In the data rows, 500 means zero.
Some points, one per row:
[701 409 513 492 494 612 491 243 600 667 749]
[480 362 402 526 409 489 479 471 552 709 609]
[400 507 634 549 422 542 515 626 380 499 380]
[488 329 538 417 521 445 469 562 669 580 564]
[435 566 447 666 466 482 364 367 584 599 555]
[853 205 399 454 538 485 436 355 746 545 687]
[445 659 500 494 456 661 527 413 423 799 660]
[371 519 495 295 580 408 498 473 627 533 471]
[437 708 473 486 501 542 582 384 425 792 531]
[544 307 633 639 463 506 557 479 162 591 520]
[634 555 407 496 705 423 594 298 497 363 427]
[394 421 668 362 501 508 380 490 94 831 206]
[665 442 524 465 577 557 612 506 503 432 402]
[495 637 411 490 443 451 557 286 617 335 655]
[516 789 338 348 385 464 577 412 550 430 656]
[426 567 540 550 532 383 454 608 549 425 376]
[417 529 595 582 422 407 511 334 335 528 607]
[466 476 573 492 481 520 526 551 283 548 337]
[369 510 262 415 415 548 494 537 353 563 347]
[318 673 429 509 502 484 497 619 706 315 462]
[326 444 498 524 544 569 459 597 779 327 341]
[352 495 310 450 535 588 520 549 584 475 332]
[630 378 582 440 675 544 536 542 395 445 490]
[408 511 475 466 404 636 585 436 172 500 463]
[543 571 522 462 584 424 561 603 325 627 320]
[344 430 401 107 597 420 556 742 522 578 251]
[384 481 388 482 501 519 614 268 494 746 576]
[445 578 560 583 533 450 625 565 480 432 403]
[678 345 610 501 534 448 485 488 599 304 564]
[647 369 544 631 544 417 555 746 528 377 519]
Here are 16 more points, each followed by its number:
[425 451 516 590 517 598 436 697 835 217 561] 0
[386 457 557 601 451 559 430 671 437 506 471] 1
[809 211 452 346 429 544 296 283 775 550 625] 2
[238 626 388 400 429 555 524 456 458 581 372] 3
[439 617 282 243 630 488 672 419 723 516 399] 4
[595 562 449 409 501 596 506 472 681 523 688] 5
[620 539 627 544 547 481 492 434 628 477 564] 6
[646 466 778 617 583 608 292 657 566 481 564] 7
[487 652 364 353 490 511 593 482 550 596 406] 8
[488 438 404 624 434 555 519 530 436 578 529] 9
[564 468 505 579 539 555 619 352 540 653 619] 10
[685 597 417 272 609 415 612 499 359 476 554] 11
[526 532 724 527 648 525 420 506 519 451 435] 12
[469 298 396 604 248 962 366 307 584 175 721] 13
[506 560 646 530 478 414 477 800 334 547 396] 14
[629 414 385 353 630 490 549 449 580 408 394] 15
Which of these numbered points is nearest to each point below by angle, seen from the average point of the first points? Its number follows each.
[716 444 547 483 491 632 613 323 399 781 455] > 10
[547 549 420 487 508 565 599 483 596 434 549] > 5
[409 527 524 536 599 414 433 646 703 387 440] > 0
[571 441 451 610 570 343 550 459 665 432 530] > 6
[492 571 408 330 490 475 569 507 663 530 382] > 4
[467 403 550 600 478 591 541 435 382 633 392] > 9
[437 547 544 532 597 425 520 558 525 394 376] > 12
[456 665 374 416 252 564 419 701 616 721 525] > 8
Here are 16 other points, each followed by its number:
[549 406 466 318 565 572 543 570 302 520 391] 0
[287 723 566 537 447 219 324 859 396 406 754] 1
[553 635 432 449 421 425 451 611 566 599 498] 2
[229 689 324 407 446 542 545 458 699 462 473] 3
[320 669 613 387 308 299 574 466 225 226 585] 4
[378 425 453 487 531 636 565 323 333 604 516] 5
[786 249 311 414 523 508 431 323 673 524 674] 6
[640 647 429 409 575 367 538 345 450 361 527] 7
[389 506 506 515 602 495 532 566 855 375 543] 8
[428 493 337 417 489 542 565 522 525 502 318] 9
[714 346 475 280 449 602 513 666 638 395 376] 10
[263 587 450 585 378 600 484 527 692 437 558] 11
[482 379 388 457 260 610 398 470 483 640 561] 12
[657 459 572 515 564 483 460 476 208 583 421] 13
[578 476 409 613 427 600 577 472 355 449 490] 14
[461 607 492 623 710 609 462 422 345 623 403] 15
The same question for these:
[602 156 398 715 355 719 300 245 297 814 864] > 12
[402 556 406 530 576 491 571 554 768 354 595] > 8
[422 587 422 620 645 531 439 569 475 391 283] > 15
[355 749 565 458 247 251 527 466 256 279 574] > 4
[409 421 498 644 396 581 426 496 437 519 540] > 12
[471 380 625 478 468 587 464 631 369 423 433] > 0
[706 393 631 561 651 491 518 489 168 619 391] > 13
[613 490 480 373 514 508 385 561 579 527 305] > 10
